500 stands for zero in the data rows.
Here is a table of points, one per row:
tensor([777, 514, 352, 504, 380, 653, 489, 913, 774, 348, 381, 357, 524,
        353, 336, 887, 512, 331, 999, 342, 408, 912, 402, 525, 341, 506,
        979, 376, 999, 427, 980, 333, 763, 391, 349, 426])
tensor([684, 852, 451, 339, 351, 731, 767, 451, 448, 491, 345, 462, 854,
        446, 548, 446, 706, 509, 473, 485, 354, 434, 362, 892, 475, 879,
        481, 337, 485, 367, 469, 414, 442, 351, 441, 769])
tensor([398, 411, 437, 735, 673, 371, 394, 483, 521, 455, 654, 421, 397,
        420, 495, 445, 395, 512, 486, 390, 707, 518, 801, 398, 479, 409,
        573, 709, 459, 758, 472, 521, 459, 611, 428, 400])
tensor([426, 414, 421, 664, 564, 389, 395, 466, 441, 426, 675, 432, 425,
        422, 462, 495, 419, 529, 485, 425, 514, 466, 566, 460, 398, 396,
        459, 548, 484, 609, 476, 440, 510, 636, 421, 416])
tensor([433, 414, 431, 531, 532, 428, 411, 485, 531, 431, 634, 435, 408,
        468, 414, 500, 415, 450, 472, 437, 605, 461, 497, 409, 530, 429,
        467, 678, 462, 581, 464, 419, 476, 577, 420, 451])
tensor([413, 467, 350, 597, 525, 418, 417, 791, 944, 351, 598, 361, 397,
        359, 336, 755, 440, 325, 658, 341, 593, 831, 697, 450, 329, 401,
        789, 539, 754, 537, 802, 336, 896, 494, 352, 407])
tensor([553, 475, 711, 569, 488, 543, 571, 425, 436, 471, 514, 637, 518,
        574, 685, 426, 521, 525, 439, 500, 444, 444, 472, 485, 630, 480,
        428, 412, 434, 451, 460, 652, 428, 447, 496, 431])
tensor([465, 469, 492, 462, 369, 582, 513, 463, 505, 489, 385, 497, 544,
        412, 456, 464, 543, 639, 474, 545, 426, 436, 419, 503, 417, 496,
        509, 411, 503, 479, 459, 563, 467, 413, 471, 579])
tensor([423, 477, 348, 445, 623, 402, 450, 783, 760, 348, 592, 361, 445,
        352, 344, 888, 476, 341, 654, 338, 464, 676, 415, 415, 337, 473,
        691, 430, 597, 412, 670, 349, 721, 522, 358, 400])
tensor([403, 387, 730, 661, 739, 378, 378, 421, 402, 771, 841, 945, 399,
        653, 562, 422, 390, 649, 422, 729, 686, 410, 590, 406, 610, 387,
        424, 823, 428, 899, 428, 712, 407, 715, 637, 397])
tensor([723, 731, 452, 359, 352, 725, 645, 454, 468, 536, 361, 427, 662,
        481, 396, 462, 607, 426, 484, 475, 383, 478, 374, 578, 573, 756,
        476, 372, 486, 408, 470, 384, 488, 372, 444, 638])
tensor([441, 493, 534, 444, 396, 542, 473, 496, 414, 604, 449, 553, 536,
        584, 548, 428, 489, 486, 446, 563, 454, 434, 481, 493, 536, 483,
        418, 561, 436, 499, 435, 576, 432, 437, 555, 486])
tensor([463, 488, 419, 494, 388, 564, 552, 481, 495, 423, 422, 499, 487,
        447, 472, 494, 558, 454, 469, 428, 401, 452, 448, 508, 430, 492,
        475, 388, 500, 417, 445, 465, 459, 430, 453, 539])
tensor([417, 448, 725, 470, 534, 425, 454, 427, 405, 652, 458, 674, 426,
        790, 752, 419, 568, 760, 422, 740, 464, 418, 584, 468, 766, 424,
        414, 518, 423, 518, 431, 737, 417, 476, 715, 464])
tensor([557, 611, 747, 382, 455, 501, 516, 425, 400, 874, 461, 726, 472,
        644, 776, 425, 468, 753, 427, 735, 409, 395, 440, 491, 763, 569,
        416, 425, 410, 394, 423, 666, 401, 452, 924, 580])
tensor([800, 638, 417, 335, 353, 742, 838, 434, 436, 411, 339, 489, 874,
        433, 396, 425, 854, 430, 448, 415, 347, 498, 357, 821, 372, 747,
        488, 352, 452, 368, 453, 472, 482, 355, 472, 819])
tensor([422, 427, 422, 591, 528, 408, 399, 471, 504, 399, 550, 418, 436,
        387, 422, 523, 404, 366, 532, 386, 640, 536, 632, 431, 354, 443,
        522, 518, 531, 548, 499, 394, 533, 564, 392, 403])
tensor([391, 391, 449, 888, 797, 365, 387, 488, 441, 449, 703, 417, 399,
        461, 400, 502, 386, 550, 469, 728, 711, 602, 834, 391, 608, 379,
        437, 792, 467, 723, 449, 459, 468, 736, 501, 389])
tensor([426, 403, 603, 476, 685, 401, 401, 440, 409, 535, 555, 579, 411,
        655, 436, 431, 392, 490, 432, 549, 705, 399, 701, 427, 671, 424,
        425, 583, 415, 621, 426, 562, 417, 585, 582, 424])
tensor([450, 477, 404, 488, 507, 414, 416, 548, 632, 371, 515, 381, 459,
        383, 385, 546, 437, 366, 509, 373, 541, 592, 530, 439, 367, 425,
        587, 452, 570, 482, 576, 384, 593, 497, 385, 419])
tensor([400, 398, 412, 532, 533, 406, 418, 470, 449, 581, 591, 475, 396,
        742, 653, 464, 395, 581, 459, 510, 687, 448, 491, 427, 440, 434,
        484, 567, 437, 577, 440, 443, 416, 878, 452, 398])
tensor([444, 417, 466, 522, 569, 428, 458, 463, 446, 506, 504, 467, 440,
        429, 492, 461, 443, 419, 525, 443, 472, 434, 568, 454, 553, 445,
        448, 547, 466, 456, 506, 383, 473, 506, 502, 470])
tensor([754, 850, 499, 341, 357, 806, 814, 461, 471, 502, 334, 533, 720,
        520, 541, 425, 880, 541, 449, 556, 350, 440, 361, 813, 505, 776,
        448, 352, 441, 369, 452, 524, 440, 357, 508, 789])
tensor([656, 614, 750, 365, 377, 681, 665, 421, 428, 711, 346, 631, 671,
        750, 592, 413, 651, 733, 419, 719, 399, 405, 358, 642, 633, 552,
        410, 366, 422, 401, 411, 663, 414, 351, 697, 642])
tensor([579, 628, 535, 382, 370, 579, 617, 449, 418, 615, 358, 576, 551,
        520, 467, 442, 587, 489, 461, 504, 364, 481, 373, 554, 518, 586,
        431, 398, 445, 395, 432, 481, 431, 381, 544, 692])
tensor([407, 412, 382, 507, 526, 392, 433, 486, 637, 378, 586, 384, 422,
        376, 374, 615, 407, 363, 525, 397, 591, 571, 524, 420, 376, 400,
        529, 539, 638, 622, 564, 382, 641, 607, 396, 419])
tensor([459, 446, 466, 460, 404, 497, 470, 427, 458, 466, 506, 458, 453,
        549, 710, 470, 444, 443, 476, 545, 410, 445, 469, 465, 488, 465,
        449, 477, 451, 433, 430, 613, 422, 444, 465, 460])
tensor([428, 423, 480, 665, 502, 447, 466, 449, 432, 513, 528, 590, 439,
        522, 540, 432, 440, 557, 450, 552, 473, 414, 511, 434, 561, 435,
        427, 587, 438, 444, 447, 759, 426, 481, 657, 424])
tensor([412, 563, 449, 527, 701, 459, 444, 458, 455, 590, 569, 473, 437,
        481, 521, 448, 404, 485, 435, 514, 728, 441, 538, 417, 469, 428,
        449, 477, 459, 449, 427, 485, 480, 482, 551, 428])
tensor([460, 473, 587, 404, 424, 523, 492, 444, 443, 463, 429, 471, 497,
        427, 506, 449, 484, 521, 433, 448, 417, 478, 393, 513, 449, 584,
        435, 446, 430, 451, 466, 569, 451, 406, 492, 567])
tensor([439, 423, 567, 497, 472, 421, 439, 440, 488, 483, 457, 477, 478,
        534, 494, 474, 460, 452, 442, 442, 414, 433, 453, 429, 504, 446,
        456, 563, 455, 470, 471, 421, 493, 550, 579, 421])
tensor([428, 420, 489, 476, 580, 420, 416, 496, 464, 476, 554, 493, 429,
        440, 464, 456, 429, 450, 518, 463, 568, 474, 518, 423, 469, 422,
        455, 528, 484, 577, 498, 470, 451, 594, 438, 423])
tensor([561, 405, 356, 498, 542, 463, 445, 771, 618, 358, 436, 365, 524,
        355, 334, 640, 485, 343, 721, 341, 463, 728, 454, 510, 352, 480,
        698, 561, 698, 437, 733, 349, 784, 492, 354, 540])
tensor([509, 543, 666, 390, 401, 495, 558, 421, 428, 523, 371, 536, 469,
        630, 694, 428, 512, 730, 430, 642, 407, 414, 388, 511, 697, 552,
        420, 368, 420, 419, 436, 622, 417, 411, 569, 492])
There is one direction along which these points spread out most. Take the direction at right angles to it along which they spread out most. Then take the direction at right angles to both along which they spread out most. Go by this last direction. How far along it is each point below, from 0 to 99? The average is 50, and the first point in the table lies past the average. One standard deviation of the points above along it is 16.
tensor([460, 473, 587, 404, 424, 523, 492, 444, 443, 463, 429, 471, 497,
        427, 506, 449, 484, 521, 433, 448, 417, 478, 393, 513, 449, 584,
        435, 446, 430, 451, 466, 569, 451, 406, 492, 567]) 44
tensor([465, 469, 492, 462, 369, 582, 513, 463, 505, 489, 385, 497, 544,
        412, 456, 464, 543, 639, 474, 545, 426, 436, 419, 503, 417, 496,
        509, 411, 503, 479, 459, 563, 467, 413, 471, 579]) 48
tensor([800, 638, 417, 335, 353, 742, 838, 434, 436, 411, 339, 489, 874,
        433, 396, 425, 854, 430, 448, 415, 347, 498, 357, 821, 372, 747,
        488, 352, 452, 368, 453, 472, 482, 355, 472, 819]) 25
tensor([561, 405, 356, 498, 542, 463, 445, 771, 618, 358, 436, 365, 524,
        355, 334, 640, 485, 343, 721, 341, 463, 728, 454, 510, 352, 480,
        698, 561, 698, 437, 733, 349, 784, 492, 354, 540]) 59
tensor([463, 488, 419, 494, 388, 564, 552, 481, 495, 423, 422, 499, 487,
        447, 472, 494, 558, 454, 469, 428, 401, 452, 448, 508, 430, 492,
        475, 388, 500, 417, 445, 465, 459, 430, 453, 539]) 40
tensor([400, 398, 412, 532, 533, 406, 418, 470, 449, 581, 591, 475, 396,
        742, 653, 464, 395, 581, 459, 510, 687, 448, 491, 427, 440, 434,
        484, 567, 437, 577, 440, 443, 416, 878, 452, 398]) 44
tensor([723, 731, 452, 359, 352, 725, 645, 454, 468, 536, 361, 427, 662,
        481, 396, 462, 607, 426, 484, 475, 383, 478, 374, 578, 573, 756,
        476, 372, 486, 408, 470, 384, 488, 372, 444, 638]) 39
tensor([426, 403, 603, 476, 685, 401, 401, 440, 409, 535, 555, 579, 411,
        655, 436, 431, 392, 490, 432, 549, 705, 399, 701, 427, 671, 424,
        425, 583, 415, 621, 426, 562, 417, 585, 582, 424]) 48
tensor([656, 614, 750, 365, 377, 681, 665, 421, 428, 711, 346, 631, 671,
        750, 592, 413, 651, 733, 419, 719, 399, 405, 358, 642, 633, 552,
        410, 366, 422, 401, 411, 663, 414, 351, 697, 642]) 71
tensor([403, 387, 730, 661, 739, 378, 378, 421, 402, 771, 841, 945, 399,
        653, 562, 422, 390, 649, 422, 729, 686, 410, 590, 406, 610, 387,
        424, 823, 428, 899, 428, 712, 407, 715, 637, 397]) 65
tensor([433, 414, 431, 531, 532, 428, 411, 485, 531, 431, 634, 435, 408,
        468, 414, 500, 415, 450, 472, 437, 605, 461, 497, 409, 530, 429,
        467, 678, 462, 581, 464, 419, 476, 577, 420, 451]) 36
